Rotation paths and how fast each direction turns (deg/step)
Each turn is a multiple of 5 degrees from 10 to 175, or 0.
Each row of a path follows its step; steps can be skipped.
Rotation 1:
step 0: [ 1.55  0.43  0.53  1.22 -0.71 -1.06 -0.37 -0.72 -0.81 -0.73 -1.00 -0.13
  1.78 -0.56 -0.25 -0.36 -0.63  0.30 -0.37  0.08  0.40 -0.08  1.19  1.03
 -2.64  1.47 -0.33 -1.13  0.44 -0.55 -0.15 -0.29 -0.81 -1.31  0.30  0.56
  0.96 -0.25 -1.84  1.39 -0.55 -1.38 -2.13 -2.22  1.66  0.39 -0.73  0.55
  0.98  0.01 -1.50 -0.99  1.68 -0.59 -0.80  0.24 -0.95  0.37  1.51 -0.12
 -0.50 -0.34  0.08  0.78]
step 1: [-0.43  1.26 -0.50  0.85 -1.65 -0.21  0.88 -1.44  1.21  0.23 -0.96  1.24
 -0.23 -0.29 -1.91  1.32 -0.67 -0.11 -0.94 -0.44  1.90 -0.39  0.89 -0.99
 -0.10 -0.78 -2.00 -1.42  1.56 -0.33 -1.52  0.24 -0.14 -1.81 -0.80 -0.90
 -0.55 -0.06 -0.12 -0.49  0.55 -1.25 -1.18  0.17 -1.14 -0.64  1.23 -1.32
  0.14  1.15  0.55 -0.81  1.65  0.01 -1.11 -1.27 -0.89 -0.62  1.82 -0.04
  0.52 -1.08  0.02 -0.83]
step 2: [ 0.11  0.43 -0.54 -0.09 -1.05  2.20  0.32 -0.36  1.44  1.06  0.35 -0.44
  0.79  0.64 -0.42  0.70 -0.74 -1.85  1.96 -0.07  0.07 -0.99  0.92  0.54
 -0.93  2.91  0.48 -1.19  0.08 -2.61 -0.81  0.46 -0.61 -0.96 -0.85 -0.10
  0.97 -0.17 -0.69  0.25 -1.71 -0.35  0.82 -0.71 -1.61 -0.41  0.38  0.05
  0.42 -0.06  1.00 -0.20  1.60  0.22 -0.42 -0.99 -1.61 -0.62  0.37  0.33
 -0.25  2.33  0.48  0.30]
step 3: [-0.19 -0.38 -0.72  0.09 -0.73 -1.01 -0.84 -0.09 -0.46  0.39 -1.07 -0.80
 -0.98 -0.64 -0.57  1.16 -2.23 -0.08  0.16 -0.08 -0.57  0.58  0.77  1.83
  0.45 -0.49  1.22 -1.22  0.30 -1.44 -0.69  1.75 -1.25 -1.10 -1.33 -0.54
 -1.04 -0.34 -0.72  0.29 -0.64 -1.03 -1.34 -1.47  0.66 -1.61 -0.72 -1.23
  0.38  0.82 -1.64 -2.12 -0.06  0.99 -0.81 -0.44 -0.41  1.52  0.49  1.21
 -1.49  0.86 -0.43  1.30]
step 4: [ 0.12 -0.26 -1.18 -0.67  0.41  1.04 -0.14 -0.67 -0.53 -0.96  0.74  1.30
  1.07 -0.49  0.19  0.65 -1.33 -0.25 -0.63 -2.63 -1.32  0.89  0.70 -0.35
  0.14 -0.22 -1.99 -2.32  0.22  1.63 -1.93  0.79 -1.56 -0.69 -0.63  0.17
 -1.08  0.26 -0.69 -0.37 -0.16 -0.30 -0.06 -1.04 -1.13 -1.53  0.83 -0.65
 -1.32 -0.02  0.95 -0.29  1.89 -1.30 -1.03 -0.52 -1.09  0.53  1.00 -0.68
 -0.26  0.30  0.68  1.55]
step 5: [ 0.48 -0.77  0.18  1.60 -0.98  2.03 -0.57  1.08  0.11 -0.14 -0.40  0.50
  0.41 -0.14 -0.17 -0.18 -0.70 -0.96  0.58 -0.47  0.37 -0.64  0.94  0.17
  0.10  0.93  0.05 -0.19 -0.87  0.67 -0.04  1.92 -1.55 -2.54  0.88  0.21
  1.79 -0.79  1.66  0.58 -1.06 -0.26 -0.80 -2.23 -1.01 -1.42  0.20  0.14
  0.70 -0.24 -0.57 -0.07  1.02 -0.21  0.52 -2.20  1.75 -1.44  1.90  0.39
 -0.68  0.71  0.48  1.01]
step 6: [-0.24 -0.79  1.08  1.70 -0.25 -0.27 -1.40  0.65 -0.77  0.74 -1.33 -1.49
  0.69  0.21 -0.57  0.74  0.07 -0.44 -0.54 -0.33  0.47 -0.71 -0.68 -0.02
  0.49  0.08 -0.58  0.10 -0.50 -0.68 -0.22  0.74 -0.36 -1.49 -2.22 -0.57
  0.01 -0.04 -0.56  0.19  1.07  1.30 -0.31 -1.24  0.16 -1.62 -0.04 -0.50
 -0.33  1.85 -2.32  0.08  2.72  0.03 -0.41 -0.60 -2.54  1.41  1.76 -0.40
  0.63  0.05  1.20  0.69]
step 7: [ 1.31  0.65 -0.73 -0.65 -1.18 -0.41 -0.36  0.62 -0.11  1.28 -0.67  0.97
  0.29 -0.08  0.61  0.39 -0.95 -1.88 -1.73 -2.60 -1.80  0.10  0.53  0.20
 -0.74 -0.17  0.07 -1.47 -0.58 -1.19  0.64 -0.14 -0.18 -1.63 -0.54 -1.69
  0.27 -0.02 -0.37  0.62 -0.79 -0.42 -1.47  0.18  0.84 -0.94  0.90 -0.77
  0.75 -1.27  1.36  1.04  2.28  0.16 -0.42  0.23 -1.35 -1.33  1.17  0.32
  0.81 -1.22  1.28  0.61]
step 8: [-0.21  0.04 -0.14  0.09 -1.80  0.62 -1.16 -1.44  0.33  0.97 -1.18 -0.35
  1.41  0.23 -2.51 -0.34  0.23 -1.07  1.26 -0.52 -1.08 -0.20  2.11 -1.03
  0.15 -0.97 -0.70  1.02  0.80 -1.37 -0.75  0.50 -2.23 -0.28  0.43 -0.43
  2.24  0.30 -0.50 -0.48 -1.99 -0.35 -1.57 -1.47  0.09 -1.03  0.49 -0.06
  0.11 -0.32 -1.32 -1.02 -0.20 -1.34 -0.33  0.19 -0.69 -0.72  1.71 -0.17
  0.11 -0.09 -0.75  0.57]
step 9: [ 0.38  0.09  0.59 -0.11 -1.94 -0.97 -0.80 -0.43 -0.88  0.29  0.01  2.48
  1.27 -0.06 -1.08  0.61 -0.43 -0.40 -0.71  0.53  0.02 -0.72  0.22  0.33
  1.01  0.84  0.84 -1.09 -0.81 -0.82 -0.66 -0.35 -0.52 -1.20 -1.83  0.39
  0.35  0.27 -0.74 -1.70 -0.51 -2.03 -1.00 -0.69 -1.76 -0.93 -0.92 -0.29
 -0.84  1.98 -0.01 -0.14 -0.36  0.98 -0.18 -1.09 -1.76  0.77  1.62 -1.79
  0.59  0.83  1.68  0.79]
step 11: [-0.50  1.02 -1.35  0.71 -0.65  1.38 -0.20 -0.62  0.18  1.68 -0.44  0.46
 -0.59 -0.26 -0.79 -0.07 -2.58 -0.19 -0.17  0.10  1.23 -0.81  1.34 -1.80
  0.41 -1.08 -0.57 -2.31 -0.39 -0.06 -1.39  0.50 -2.53 -0.96  0.89 -0.85
  0.81 -1.19 -0.76  0.47  0.45 -0.72 -0.64 -1.49 -0.85  0.49 -0.60  0.61
 -0.61 -0.09 -2.81 -0.60  1.42  0.70 -0.50 -0.15 -1.11  0.26 -0.14  0.34
  0.02 -0.22  0.30  0.37]
[ 0.13 -0.18  0.07 -0.32  0.05 -0.01  0.05 -0.12 -0.29 -0.09 -0.16  0.07
  0.13  0.36  0.13  0.13 -0.15 -0.19  0.34  0.43  0.01  0.32  0.30 -0.28
 -0.06 -0.07 -0.09  0.16  0.01  0.83 -0.08 -0.22 -0.37  0.12  0.49 -0.19
 -0.07  0.04 -0.44 -0.18 -0.01 -0.18 -0.57  0.13  0.03  0.39 -0.01 -0.21
 -0.31 -0.01  0.37 -0.28  0.06 -0.28 -0.29  0.06  0.33 -0.09  0.76  0.21
  0.02 -0.10  0.01  0.02]
95
[ 0.16 -0.05  0.14 -0.21  0.13  0.39 -0.25  0.26 -0.46  0.14  0.07 -0.07
  0.14 -0.04  0.09 -0.21  0.30 -0.41 -0.22  0.13 -0.29  0.13  0.30  0.17
 -0.08 -0.05 -0.23  0.05 -0.12  0.42  0.16 -0.17 -0.02  0.15  0.06  0.21
 -0.14  0.12  0.49  0.27  0.29  0.12  0.31 -0.25  0.20 -0.42  0.31  0.00
 -0.15  0.42 -0.29 -0.15 -0.07  0.22 -0.21 -0.26 -0.30 -0.41 -0.12  0.59
 -0.46 -0.45  0.43 -0.33]
45
[ 0.60  0.27 -0.15  0.42 -0.18 -0.15  0.24  0.31  0.29  0.11  0.06  0.14
  0.50  0.29 -0.31 -0.22  0.50  0.30 -0.46  0.23 -0.13 -0.24  0.28 -0.12
 -0.19  0.00  0.17  0.29  0.23 -0.48  0.36 -0.18 -0.05  0.14  0.07 -0.23
  0.19  0.28 -0.17 -0.12  0.25 -0.09  0.05  0.31  0.05 -0.11 -0.22 -0.16
 -0.01 -0.05  0.23 -0.04 -0.10 -0.24  0.20  0.05 -0.41  0.02  0.50  0.06
 -0.36 -0.51 -0.13  0.15]
45
[ 0.15 -0.02  0.05  0.09  0.56 -0.26 -0.21 -0.26 -0.18 -0.14  0.28 -0.40
  0.20 -0.02 -0.58  0.05 -0.01 -0.13  0.15  0.30 -0.18  0.00 -0.02  0.04
 -0.05  0.39 -0.07  0.13 -0.12 -0.04  0.20 -0.23 -0.41  0.26  0.12  0.51
 -0.20  0.38 -0.11  0.02  0.01 -0.10  0.25  0.12 -0.18  0.05  0.30  0.60
  0.00 -0.51 -0.11  0.07  0.76 -0.32 -0.32 -0.04 -0.35  0.05 -0.19 -0.31
  0.06  0.16 -0.03  0.22]
175
[-0.09  0.25  0.36 -0.63 -0.10  0.21 -0.11  0.38 -0.13  0.00  0.62  0.36
 -0.02  0.49 -0.15 -0.25 -0.01  0.26  0.11 -0.21  0.21  0.37 -0.24 -0.60
 -0.07  0.63 -0.05 -0.51 -0.22 -0.16 -0.12 -0.04 -0.12  0.10 -0.07  0.04
  0.11 -0.12 -0.14 -0.05  0.07  0.05  0.26 -0.27  0.32  0.26 -0.21 -0.19
 -0.14 -0.18 -0.15 -0.17  0.22 -0.02  0.38  0.25 -0.31  0.18  0.10 -0.19
 -0.07 -0.06  0.38 -0.19]
155
[-0.44 -0.13 -0.45  0.11 -0.32  0.27  0.29  0.18 -0.13 -0.01  0.37 -0.06
  0.05 -0.02  0.24 -0.40 -0.09  0.07  0.04 -0.14  0.57 -0.37 -0.20  0.15
  0.08 -0.05  0.09  0.23  0.65 -0.11  0.04 -0.29 -0.13  0.31  0.23  0.05
 -0.77 -0.22  0.21 -0.12 -0.02 -0.24 -0.29 -0.23  0.09  0.15 -0.16 -0.11
  0.16 -0.15  0.18 -0.25  0.29 -0.02 -0.34 -0.25 -0.28 -0.01 -0.06 -0.02
 -0.56  0.36  0.18  0.03]
35
[ 0.06 -0.04 -0.27 -0.29 -0.43  0.02 -0.08 -0.37 -0.04 -0.43 -0.01  0.03
 -0.48 -0.20  0.26  0.21  0.04 -0.41  0.62  0.28 -0.53  0.03  0.02  0.02
  0.39  0.19 -0.10  0.17  0.09 -0.61  0.05 -0.14  0.15 -0.10 -0.11  0.19
 -0.42  0.14 -0.20 -0.65 -0.01  0.02  0.13 -0.09  0.10 -0.24 -0.17 -0.27
 -0.02 -0.35 -0.10  0.00 -0.09 -0.03  0.26  0.24 -0.33 -0.43  0.15  0.20
 -0.01 -0.33 -0.20 -0.18]
65
[-0.42 -0.19 -0.19 -0.36  0.12  0.72 -0.42 -0.12  0.01  0.46  0.15  0.01
 -0.06 -0.14  0.30  0.39 -0.29  0.17 -0.11 -0.04 -0.38 -0.07 -0.03  0.03
 -0.28  0.01  0.22  0.09  0.26 -0.35  0.54  0.02 -0.19 -0.14  0.21 -0.03
  0.09  0.33 -0.08  0.36  0.13  0.15 -0.41  0.54  0.01 -0.09 -0.30  0.13
 -0.24  0.04  0.03 -0.56  0.19  0.11  0.08  0.00  0.04  0.34 -0.20 -0.26
  0.15 -0.42 -0.13 -0.17]
85
